In the rows, zero is written as 128.
One turn moves every row onto another: examples first, then more rows asked
bize: [119  97 116 138 114 109 185 123 135 100 110 138 100 129 101 113 138 127
 125 118 128 109 129 130 135 102 140 152]
mureb: [130 100 126 157 126 132 101 144 142 134 168  84 136 114 146 101 116 151
  97 160 111 116 114 144  95 125 147 148]
mib: [127 111  64 144 140 129 135 147 131 141 130 139 131 114 132  72 118 128
 106 133 130 123 113 170 144 146 120 172]
Mul: [118 128  90 151 131 143 151 137 150 124 144 149 142 119 109 126 155 137
 142 138 127 142 112 157 133  97 112 181]
fekam: [117 105 165 135 105 119 108 131 124 128 115 138 121 114 126 106 114 174
 131 134 140 129  90 113 125 136  92 125]
nom: [106  98 136  99 118 153 100  99 156 135 140  99 111 153 123  98 106 130
 116  99 110 126 132 111 126 137 153 126]
rilev: [143  97 131 132  87 127 110 130 142 159 152  85 110 103 155 114 127 160
 124 146 123 142  95 139 112 135 146 136]
mos: [126 102 143 113 124 152 118 132 133 113 109 119 128 123 136 121 126 157
 150 192 140 165 127 142 127 114 110 131]
Dupug: [ 97 133 102 131 129 124 123 149 141  98 136 145 167 138 114 131 103 139
 146 127 142 145 153 108 104 103 136 157]
dunot: [121 113 120 128 120 149 104 125 139 159 122 133 153 141 162 113 139 177
 147 131  95 160 135  96 134 117 121 133]
paf: [123 106 118 125 114 134 134 198 130 137 147 133 128 120 130  88 122 124
 116 154 130 142 130 128 140 157 121 103]
pega: [120  60  97 144 144 116 144 133 119 141 118 136 133 117  97 129 160 124
 149 106 140 154 124 128 139 136 120 145]
fevel: [136 130  89 156 148 128 150 132 162 119 105 147 132  96 146  97 128 129
 108 125 122 119 121 150 160 129 137 165]
geg: [120 104 105 133 118 130 169 138 124 121 176 131 121 105 108 137 106 156
 111 160 146 119 122 140 102 130 102 157]
Lum: [ 91 113  97 147 132 145  98 128 111 133 106 120 109 138 150 112 105 142
 108  95 133 116 155 109 144 166 137 145]
morop: [121 104 164 131 111 150 127 124 126 104 139 124 132 118 145 156 120 134
  97 103 121 141 110 105 116 123 116 176]
lup: [142 115  90 114 136 129 130 127 132 115 124 109 145 161 147 123  84 143
 102 150 121 123 108  84 147 133 104 155]
daf: [143 127 113 148 146 111  93 143 140 146 151  98 123 139 154 109 106 147
 113 156 107 163 135 109 133 143 138 128]
poz: [130 106 112 125  91 135 136  80 123 103 146 136 133 115 137 101 128 117
 100  93 131 113 118 104 100 150 139 135]
Fak: [ 90  92 100  94 103 146 119 112 106 147 142 104 110 112 151 113 146 118
 140 131 105 108 127 108 107 135 111 125]
Sez: [130  86  95 106 107  77 146 134 117 126 127 101 121 152 119 116 104 127
 112 143 118 132 138 154 141 120 128 166]
fof: [128 107 107 141 120 134 111  94 124  95 116 142 120 111 140 100 164 142
 161 115 142 135 153 134 118 152 150 129]
lozud: [124 104 112 133 114 146 134  67 136 113 141 136 134 136 139 111 126 159
 159 123 125 133 123 123 117 150 181 138]
rato: [122 109 157 144 166 124 117 153 134 153 145 132 136 135 135  81 113 156
 125 160 126 120 131 134 135 111  97 148]
kibiz: [126 109  98 130 130 128 110 129 131  97 116 121 122 132 131 111 130  68
  99 105 135 129 122 104 135 143 152 150]
parut: [104 130 115 116 131 164 117 148 145 116 123 101 122 151 135  91 133 124
 161  82 141 123 150 132 118 134 121 161]
nasoz: [144  81 107 102 100 114 154 153 135 136 140 124 143 112 109 100 123 123
 121 110 140 112 108 116 106 125 140 193]

fevel -> mureb
fekam -> parut
poz -> Mul
Now these:
geg -> dunot
rato -> nom
morop -> Dupug
pega -> paf
mib -> rilev
nasoz -> mos

